In the data rows, the value 500 means zero.
Some points, one per row:
[627, 552, 166, 217, 549, 504, 402, 377, 587, 462, 674, 444]
[315, 344, 260, 565, 726, 450, 679, 554, 601, 807, 507, 600]
[431, 482, 284, 433, 620, 526, 373, 411, 734, 539, 620, 395]
[508, 452, 812, 537, 667, 827, 699, 570, 534, 708, 408, 553]
[456, 404, 267, 428, 607, 386, 527, 465, 514, 525, 474, 546]
[508, 452, 497, 396, 523, 581, 559, 532, 466, 385, 472, 304]
[479, 427, 404, 315, 737, 472, 588, 461, 665, 542, 455, 999]
[89, 389, 476, 20, 539, 536, 627, 500, 547, 500, 640, 382]
[728, 588, 371, 456, 329, 497, 533, 526, 549, 582, 834, 604]
[601, 805, 557, 614, 477, 725, 458, 395, 341, 400, 441, 775]
[466, 573, 282, 523, 575, 642, 282, 460, 494, 388, 476, 500]
[929, 689, 299, 442, 312, 451, 315, 355, 753, 68, 701, 483]
[443, 552, 601, 532, 603, 518, 721, 450, 682, 541, 412, 469]
[489, 357, 396, 381, 550, 592, 424, 522, 514, 576, 658, 290]
[453, 449, 524, 474, 585, 415, 663, 770, 473, 412, 508, 455]
[487, 420, 497, 641, 614, 388, 438, 468, 106, 531, 758, 375]
[463, 413, 544, 628, 551, 530, 485, 477, 318, 514, 558, 424]
[514, 425, 541, 513, 594, 493, 481, 471, 139, 547, 620, 431]
[497, 411, 539, 565, 572, 666, 551, 595, 471, 490, 345, 446]
[289, 466, 525, 628, 558, 343, 443, 474, 599, 502, 444, 407]
[441, 487, 541, 594, 556, 715, 656, 605, 677, 738, 294, 484]
12 more points follow, each with its number after it:
[526, 519, 311, 537, 344, 614, 319, 559, 958, 488, 432, 424] 0
[565, 683, 455, 567, 393, 599, 316, 376, 301, 123, 643, 347] 1
[700, 599, 304, 561, 0, 663, 187, 443, 544, 316, 408, 377] 2
[724, 990, 579, 769, 185, 732, 271, 416, 370, 196, 478, 556] 3
[611, 709, 492, 569, 426, 748, 406, 416, 424, 293, 306, 520] 4
[790, 768, 405, 685, 4, 682, 221, 316, 403, 125, 440, 396] 5
[532, 537, 439, 440, 470, 672, 871, 506, 543, 557, 338, 546] 6
[424, 466, 533, 704, 605, 530, 638, 558, 628, 855, 148, 571] 7
[723, 552, 413, 520, 0, 500, 293, 529, 516, 584, 767, 413] 8
[629, 742, 414, 618, 398, 731, 257, 402, 485, 382, 383, 474] 9
[782, 557, 205, 611, 405, 238, 483, 171, 553, 165, 626, 466] 10
[732, 905, 495, 755, 265, 526, 285, 350, 406, 282, 584, 426] 11
Which of these numbered points is nearest to each point below, looking only along the 3 directions in which the first points spread most? Its number follows each.
[463, 702, 403, 803, 400, 718, 398, 361, 431, 504, 462, 828] > 4
[420, 601, 532, 635, 551, 461, 675, 507, 616, 492, 528, 702] > 6
[442, 543, 618, 497, 723, 638, 507, 464, 388, 467, 451, 800] > 6
[547, 538, 489, 602, 0, 545, 278, 456, 388, 447, 708, 434] > 1
[517, 342, 267, 429, 409, 426, 323, 433, 450, 416, 505, 420] > 8
[537, 411, 522, 522, 378, 442, 530, 503, 186, 491, 489, 425] > 1
[591, 955, 835, 600, 554, 670, 264, 361, 357, 535, 427, 659] > 4
[454, 501, 511, 603, 494, 466, 420, 446, 300, 571, 524, 361] > 1
[530, 385, 447, 525, 638, 475, 448, 440, 516, 615, 459, 611] > 6
[483, 342, 440, 341, 420, 390, 520, 430, 564, 366, 550, 713] > 0
[467, 444, 377, 502, 528, 609, 298, 572, 999, 649, 527, 410] > 0
[524, 436, 503, 579, 401, 483, 571, 625, 578, 883, 706, 516] > 6
[588, 484, 457, 410, 664, 567, 763, 451, 421, 516, 643, 990] > 6
[446, 439, 532, 668, 381, 405, 562, 474, 575, 665, 632, 507] > 6
[522, 421, 558, 0, 519, 472, 665, 409, 229, 487, 782, 437] > 8
[303, 380, 366, 599, 507, 441, 547, 532, 544, 512, 395, 436] > 6
[765, 684, 509, 669, 370, 553, 217, 352, 418, 327, 468, 419] > 11
[579, 414, 571, 267, 463, 434, 584, 516, 117, 479, 596, 408] > 1
[933, 814, 519, 535, 195, 615, 221, 141, 549, 211, 577, 327] > 5
[489, 496, 653, 645, 557, 727, 772, 769, 590, 717, 420, 577] > 7
[380, 390, 426, 483, 516, 490, 663, 456, 411, 476, 430, 432] > 6
